In the rows, zero is written as 128.
One turn moves each row of this set onto another row. After a few examples, where does it send each row asked below?
q455: [107 162  95 125 157 123  91 115 139 112 118 152 124 142 160 142 126  87
 121  92 110 116 163 111 141 125 128 142 153 109  99 158 133]
q719: [ 95 153 155 140 155  84 146 129 145 117 140 114 132 156 123 125 112 148
 128  99 135 121 122 140 160 120 138 156 143 126  94 116 139]
q828: [140 113 131 149 144 117 123 104 143 161 103 117 151 131  75  99 107 123
 160  99 133 132  99 129 162 110 124 139 123 103 133 170 104]
q552: [163 132 120 115 121 143  91  99 144 132 145 134 101 141  92 146 143 164
  94 136 111 162 115 145 125 151 135  93 117 124 131 119 154]
q40: [147 105  96 142 134 147 119 127 128 113  99 155 104 102  87 129 119 152
 120 136 106 147 108 162 133 143 115 117 116 109 146  88 139]
q253: [124 146 164 115 178  95 144 130 145 109 129 114 133 136 103 130 139 138
 160  88 145 123 128 137 131 113 131 148 125 131  88 103 134]
q926: [146 146 135 140 109 116 127 116 120 125 149 173 138 146 124  93 111 108
 145 123 170 135 164 146 114 149  77  98 102 108 113  94 153]
q865: [168 121 142 121 160 125 114  88 154 163 113 117 145 131  74 106 130 122
 155  96 144 146 108 119 141 104 125 118 117 117 118 169 107]
q593: [127 147 157 157  91 103 113 114 103 123 153 155 151 174 124 108 118 117
 153 123 157 132 150 135 114 167  99 108  96 106 118 115 149]
q988: [144 165 142 125 189  94 153 125 138 112 144 130 137 114 124 142 140 115
 150  95 133 128 121 111 126 114 123 127 136 149 109 109 149]
q229: [154 132 131 139 166 117 117  61 144 147 116 141 137 139 124 112 125 113
 118 112 138 173 106 106 145 107 133 104 133 131 124 170 101]
q824: [132 140 152 151 101 110 113 115 107 126 146 161 154 165 117  99 107 117
 158 118 154 112 156 131 103 163  92 106  96 112 119 108 149]
q504: [120 155 110 106 148 124  91 144 142 115 111 123 122 137 116 145 155  94
 160  78 126 121 158 138 144 123 126 156 130  83  90 154 133]
q707: [132 162 108 107 162 126  88 128 135 109 114 133 125 131 130 155 163  86
 158  80 120 126 159 116 125 126 129 141 131 101  96 156 133]
q620: [164 117 129 141 174 122 127  84 136 139  95 140 143 111 102 110 133 104
 155 104 139 163 101 116 137 102 121 117 120 118 130 153  95]
q486: [132 112 111 161 120 133 108 119 109 100 100 147 114 121 101 146 132 154
 125 137  96 157  95 148 126 161 136 122 112 109 155 104 133]
q498: [126  97 110 154 128 142 105 120 116 115  94 152 122 121  89 131 102 160
 130 132  90 115 109 141 117 155 128 124 116 118 151  97 132]
q472: [143 126 136 125 103 140  70 104 121 149 139 143 129 159  99 141 132 168
 103 149 112 120 133 130  99 156 150 115  98 122 144 135 147]
q342: [132 127 137 147 138 113 113  84 151 168 122 117 145 156  98 101  97 131
 121 107 131 140 102 120 169 114 135 127 136 113 126 185 110]
q348: [131 118 113 161 103 133  97 128  99 121 106 158 126 126 112 142 139 149
 119 157 110 150 112 152 119 156 137 135  98  96 163 117 133]
q572: [132 154 146 160  89 102 120 115 105 119 155 160 142 163 132 110 126 111
 143 128 164 150 146 144 123 163  93 104 101 100 120 114 151]
q379: [143 152 139 145 100 110 126 113 116 123 155 167 133 154 130 100 124 111
 137 127 171 153 156 151 122 152  83  98 102 102 112 103 153]
q685: [133 102 112 147 117 147  96 127 108 130  95 166 134 119  96 124 111 149
 132 150 104 104 130 141 101 148 129 134  98 109 158 105 131]
q564: [ 83 127 134 127 136 136 106  97  99 119 136 162 133 137 165 129 133 114
 143 148 135 138 154 119 133 114 115 125 140 131 135 162  75]
q873: [121 137 129  93 123 146 108 140 125 159 165 126 131 117  98 128 145 119
 175 132 149 120 159 141 150 105  95 125 131 108 134 174 109]
q429: [128 124 122 169 150 110 127  80 133 146 104 142 144 138 126 105 101 114
 122 115 128 158  93 115 166 114 129 126 141 115 138 170  99]
q775: [114 173 136 150 167  84 154 125 137 117 157 128 138 133 145 138 113 125
 120 107 124 128 116 113 155 122 130 134 153 141 115 121 154]
q531: [123 163 145 135 162  88 148 147 140 130 154 106 147 131 100 135 121 133
 153  91 127 104 116 124 149 123 126 145 139 129 112 125 159]
q441: [114 156 107 115 166 124  90 113 133  99 102 150 123 139 155 148 150  85
 139  88 118 127 162 113 124 124 130 140 136 108  92 149 123]
q177: [ 88 138 123 124 121 137 105 113 115 150 164 150 138 140 144 123 106 119
 135 147 129 108 158 117 154 114 106 122 155 128 142 181 102]
q28: [112 162 100 115 137 122  94 145 150 128 125 123 123 139 121 139 132  97
 142  84 120 110 159 137 162 124 122 154 146  84  97 165 145]
q331: [ 82 118 128 112 114 143 111 133 123 149 143 138 131 133 116 109 112 128
 157 139 143 110 161 150 164 106  99 144 140 102 129 163  92]
q261: [149 111  96 140 120 150 112 130 119 128 103 176 112 101 107 122 126 141
 113 157 121 146 129 164 122 136 117 126 104 100 155  95 136]
q691: [143 126 134 127 117 140  77  94 131 132 140 130 120 159  92 148 124 172
  99 133  96 130 114 125 112 161 147 100 116 136 136 129 148]
q760: [159 139 121 119 106 143  85 107 133 144 146 151 109 142 107 138 148 159
  84 158 128 160 134 151 120 144 137 108 104 113 139 129 151]
q912: [123 144 134 106 143 139 103 102 101 127 157 153 135 121 145 145 165 103
 161 142 139 149 152 110 120 113 108 105 131 132 140 170  92]
q173: [159 118 117 107 129 152  88 101 151 143 138 139 108 139  79 129 110 170
  97 130 105 120 129 137 118 143 127  98 120 136 128 112 155]
q436: [140 138 146 138 109 118 120 112 117 129 146 168 146 157 116  92 104 115
 152 118 162 114 165 135 104 153  82 103  99 112 111  99 151]
q929: [163 121 118 103 121 157  84 104 141 154 135 160 118 133  93 122 121 161
  94 149 123 115 151 140 100 137 127 107 102 126 132 116 149]
q164: [113 154 153 132 183  91 149 107 141  99 129 137 125 139 146 132 131 133
 123 103 140 144 125 128 137 112 134 135 141 144  91 101 128]
q302: [117 125 140  95 138 144 110 124 109 127 135 142 125 113 115 133 169 114
 184 134 156 151 155 144 130 104 102 127 117 109 127 154  84]
q307: [ 96 156  96 124 142 123  94 131 148 119 113 139 120 147 146 132 118  97
 123  92 115 111 163 131 161 124 125 154 153  93  92 156 132]

q552 -> q40
q307 -> q455
Now these:
q302 -> q873
q760 -> q261
q436 -> q824
q342 -> q429
q719 -> q775

